Rows swapped in pairs by one turn or mirror: which row each one swaps with
The rows were stretched afterwards, more along some directions than others.
q_812: [ 10 -23   7  21   7 -14   0  -1  26  15  -3  19  10  12   4   7  -3  34
  11  27 -23   7  -9  -8  24   9 -20 -21  -4]
q_226: [  5 -12  30  -5  14   1  11  10  12   6 -12  -6  22   6   5 -22   6  21
   4  17   4 -12 -12  -9  12  -1 -23 -21  10]
q_958: [ -9  -5  20   3   4  -4 -30  -3   8   9 -18  -7  17   9  16   3 -11  10
   2  24  15 -14  -4   6  13  21 -11 -12  20]
q_793: [-10 -13   0  -7  -7  13  -8 -21   1   1 -11  22   2 -11  18   4 -28  -1
 -15   9 -18  -8   2  -1  16   4 -21  10  -1]
q_295: [-20  -6 -25  11 -17  -9 -10   9  11   8   0  10   4  22 -11 -21   4  19
   2  -8 -11   5  15   0  12   9  -9  14 -13]
q_786: [-28  -7 -22   7 -15  -8 -14   9  12   8  -6  11   9  27  -9 -21   3  15
  -2  -2  -5   4  20   4   8  10  -6  11 -12]
q_878: [ -1   4 -10   0 -12   2  -5  22 -25 -12  -5  -8 -26   6 -11 -10  -8  21
   1  -3   4 -13  20 -17  27   5  -4  26  30]
q_294: [ -4  -3 -13  -2 -19   5 -17   2  21 -13 -18   5 -25  -4  10 -10 -13  17
  -1  16   1  -4  17 -10  22  17 -21  -3   0]
q_131: [ -9  -7 -13   7   6  -8  13 -15   3   9   5 -10  12   9 -14 -14  11  -1
   3   6 -19  22  16 -19  13   0   2  -8   5]
q_486: [ -2   6  23   3  11   0   3  -3  15  -5  -6  -9   1  -1  15 -10  18 -10
  -8  -6  13 -17   8 -11 -13  -2  18 -16  17]
q_184: [ -8  -3  41  -5   2  12  19   0  33 -12 -30 -19  -5  13  -8  -6 -13  -6
   6   1   6  -2 -22  -6  -6 -14  19  -7  -1]
q_276: [-20  -8 -26  10  -6 -12  -9  14   3   8   4  13  10  29 -17  -5   6  15
   8  -6 -11  10   5   3   9   5  -6   8 -11]
q_248: [ 10 -11  11   9  17   1  27  17  11  -4   9   6  32  -1 -17  -9  -3  11
  -2  -7 -16  12 -21 -16   2 -23  -4 -11   3]
q_448: [ 12  12  -6 -15 -17   9  -9  23   2 -25   3   2 -14   8   6   5  27 -12
  -1 -10   5   3  27 -28   3  -5  -4 -15   0]
q_471: [ -8 -17  20   9  -3  11  20  -8  23  23 -23  15  -4  31 -22 -11  -1  25
 -10  39 -28   3   3   0  52   3 -26 -10   1]
q_367: [  7  -3  -3  11  -1   0  -4  15 -39 -17   2  17  12   6  10   7 -16  11
  -2 -22  11   7  13 -13   8   6  -5  12  23]
q_746: [-22   0  19  13 -10   0  -8  14   9 -24 -22  -3  24  10  15   2  -7  -2
 -13   3  13   0  -3 -18  11   7   1 -22  10]
q_833: [ 22  17   7  -6   0   4 -11  11 -16  -2  -2  -6  -7 -11  14   8  10   2
   8  -6  -4 -29 -20   0   3   2  -5 -27   7]
q_599: [-10  12  -6  -3 -30  -4 -21  18  11  -6 -24 -16  -8  15   5   6  24  21
   2  16   3  -2   4 -25  23  12 -19 -20  -3]
q_196: [-15  21  15  -6  -9   8  -7 -13  27  16 -21  -6   7   9  13 -17  18 -20
  -2  11 -15   2  19  -4  13  -2  -8 -23  -4]
q_277: [  0  -6  10   2   9   7   4   0 -13   7 -19  29  10  14  -2  -8   7   2
 -29  10   8   4  33  23  27   0  -7  10  -5]
q_736: [ -8  -1   9  -1   3   7   1 -13 -13  11 -18  26   7   7   1 -17   2  -4
 -32   6   3  -1  39  24  21   3  -5  13  -7]
q_389: [ -5 -13 -22   5   4 -10  16 -13  -5   4   4  -3  11   8 -12 -15  13  -2
  10   8 -22  22  13 -23   8  -1  -1 -12  11]
q_117: [ 13  18  15  -2   0  13   2  -4  10   1   0   6 -17   4   9  13   5 -14
   1  -7  10   5  28  -5 -13  -2  18   5 -26]
q_909: [ -9  -4   0  -3  -5  12 -17  13  11  -9  -4 -15  -1   8   5  -6  -8  19
   1   2 -12  -8 -20 -19  13  15 -17   5  10]
q_138: [  9  -3   8   3   7  10  18 -11  12   4  12  17  -5  12  12  -2  14   5
   3  39 -21  -6  15 -11  16 -15   0  -5  26]
q_626: [ 18  16  20 -12 -25  18   7  25  24 -14  -8 -27 -13  -4   2 -21  22   4
  -1 -34   2  -5   6 -40  -6  -7   4  -3   0]
q_559: [-11  -7 -19   5   2  -4  14 -18   4  11  12 -10   4  14 -10 -18  15   1
   3  14 -29  18  19 -24  13   1 -10  -9   3]
q_424: [ 10   3  41 -12   1  34  34  -8  20   0  -8   5   7  14  -4 -10  -7   9
  -1  -1  -5   9   7 -30   1  -6 -14  -8  -8]
q_931: [ -3  21  -7  -9  -3  19  -8  -3   0   1  -9  25 -14  11  -3   3  11   6
 -19  27 -32 -10  33  10  33 -14  -8  15  16]
q_860: [ -7  -6 -15   8   5  -5  15 -13  -6   6  11  -9   9   8  -5 -12  13   1
   4   6 -24  22  15 -23  10   2  -2 -13   6]
q_94: [  4  -6 -31   9 -24 -14 -19  56 -13 -21  -9   3   2  11 -19 -14  12  34
   3 -19  15  -1  12 -23  23  18 -26  -2  24]
q_557: [  9 -17  -6  15  -8  -9  -4  29  -5 -14 -20  -3   8  -8 -10  -8   4  41
   3 -12   8  -3  -5  -2   3  -5  19  16  26]
q_161: [ 16   4  21 -13   2  10  25  18  31   3  -5  31  19  23 -13 -19  37  15
 -17  -2  -8  -8  20   7  -5 -32   0  -6 -18]
q_897: [ -5 -20  11  11  -3   5  17  -3  30  23 -27  23  -5  31 -27 -11   1  28
 -14  39 -27   6   3   5  51  -1 -21  -5   2]
q_976: [ 10  23  20 -12  -4  -7 -15  -9  -6  13  -1   5  19  -1   4 -21  13  -6
   7  -7   3 -25   1  -1  27  15 -19 -10  21]
q_642: [ 25  12   8 -12 -20  17   7  -2  24   2 -21   1 -12  -5  -9  -7   7  -7
  -5 -17  -3  -3   3 -33  10  -5  11  -4  -1]
q_260: [  4  -7  -9 -11 -14   8 -16   0  10   4   2   7   1   9   5 -17  15  22
  11  19 -21  -9   9 -29  25  21 -24 -17  10]
q_169: [  7   8  37 -28   5  23   7   7  -9  -6  -3  18  15   2  10 -28   0  -1
 -11  -5   2 -39   6   4   4   3 -32  -9   0]
q_714: [ -9  -9 -16   7   5  -4  13 -12   4   9   9 -12  12   7 -11 -16   8  -7
   9   3 -20  19  12 -24   8   0  -2 -11   0]
q_8: [ 16  20  29 -33 -15  15   1 -17  -9  -8 -21  24  -9   2  16 -22  13  11
 -26  12 -12 -32  35  -6  33  -4 -16   2   1]
q_189: [ -7  -5  12   0   6   8   3  -8  -7  14 -20  25   8   9   0 -12   3  -5
 -28   8   3   0  27  28  19  -1  -4  11 -13]
q_798: [ 10   5  21 -16   4  16  26   4  38   9  -1  33  15  24 -11 -26  28   4
 -13  -6 -11  -5  22   9 -10 -29   0  -1 -30]
q_533: [ 11  -6   3  -3   6   8  19 -13   2   2  10  22  -2   6   9  -6  15  -1
   7  32 -19 -11  18  -8   9 -20   4   0  29]
q_134: [-14   1   4   7  -8  12   4  -1  13  -2   5  -4   3  -6   5 -21 -24  -8
   6  -7   4   2   9 -17  -4  -1   8  19   3]
q_380: [ -9 -12  13  11   0   6  19  -3  17  25 -20  16   3  30 -25  -1   2  22
 -10  39 -31   7  -1  11  55  -3 -27  -8   2]
q_979: [ -6 -14  16  11  -1   5  15  -5  25  22 -22  20  -3  31 -20  -5   3  23
 -11  43 -26  -1  -2   4  47  -1 -22 -13   9]
q_377: [-17 -12   4  -5 -10  16 -11 -22  12   1 -13  11   0 -12  19   1 -31  -4
 -14  12 -18 -11  -5  -4  18   6 -27   6  -7]
q_257: [-21  -3   7  15   2   1  -1  15  13  -6  -7 -15  -3   9   0  -2 -14  33
  -7  37 -24 -25 -17  -3  39   1 -21  -6  35]
q_3: [-19 -15   0  -1  -8  14 -10 -18  14   3 -10   9   6  -8  15   4 -29   2
 -14  18 -21  -5 -10  -2  19   5 -26   3  -4]
q_115: [  6   1  34  -5 -11  25  26   8  19 -18 -17  16  15   2  -8 -16   8  32
 -28  10 -17 -10  17 -26  23 -13  -5  -9   9]
q_950: [ 18   4  24 -16   2  11  27   6  34   8  -3  34  19  18  -7 -27  34   5
 -10 -10   1  -1  30   4 -10 -27   3   0 -26]
q_779: [ 12  -8   6   2  10  11  19  -8  16   6  13  21   1   8   6  -4  12   6
   4  38 -21 -11  13  -9  16 -21  -3   0  23]
q_219: [-16 -21   3  20   2  -8  -2  -8  26   7  -5  -5  -8  11  -2 -12  -3  34
   4  30 -26 -18 -12 -21  27  14 -11 -14  38]
q_947: [  0  18  25  -2   2   8   7  13  11  -5 -13 -22  11  -8  10 -24  13   5
 -15  -3   9 -22  11  -5   4  -5   6  -9  14]
q_680: [ 16   7  26 -13   9  13  27  10  35   7  -1  25  23  20  -9 -19  35   5
 -13  -5  -5  -4   8   9 -11 -29  -2 -10 -31]
q_371: [ 11  -1   4   0   8   7  15 -15   8  12  17  15   0  11  13 -10  23   2
   3  35 -21 -14  18 -10  12 -16  -2  -4  24]
q_513: [ -3   3  14  -5   6  13   8 -12  -8  14 -19  32   9  13  -2 -12   4  -6
 -31  13   3   2  41  31  31  -3  -5  19  -9]
q_357: [-19  -8 -31  12 -11 -12 -12  18  12  10   2  15  13  26 -12 -15  12  17
   3 -12  -6   9  13   6   0   3  -4   9 -16]
q_162: [ -6  30   9 -14 -11   9  -8   4 -10  -7   8  -3  -6  -2  -7   6   9  -9
  -5  -8  -2 -14  13   2  19  -2 -25   8   4]
q_58: [ 18  10   7 -12 -21  15   9  -6  24   4 -23   3 -13  -1  -6  -4   3 -11
  -2 -15  -2   3   5 -32   7  -3  12  -4  -1]
q_108: [  4  -3  14   3   8   9  15 -14  14   9  11  16  -3  10  11   0  10   3
   4  41 -19 -14  11  -3  17 -18   3   0  27]
q_450: [ 11  17  20 -10 -18  16   0   8  -3 -11 -11  -6 -29   6 -14   8  -3  11
 -13  -1  -3 -16  30 -11  21  -8   4  15  22]
q_317: [ 21  17   9 -14 -23  22  10  -5  22   1 -18  -2 -16  -5  -8 -10   5 -13
  -9 -18  -4  -1  11 -30   9  -8  17   3   0]

q_486 pairs with q_219
q_277 pairs with q_471
q_3 pairs with q_317
q_897 pairs with q_189
q_931 pairs with q_196
q_909 pairs with q_626
q_947 pairs with q_257
q_833 pairs with q_294
q_260 pairs with q_448
q_979 pairs with q_736

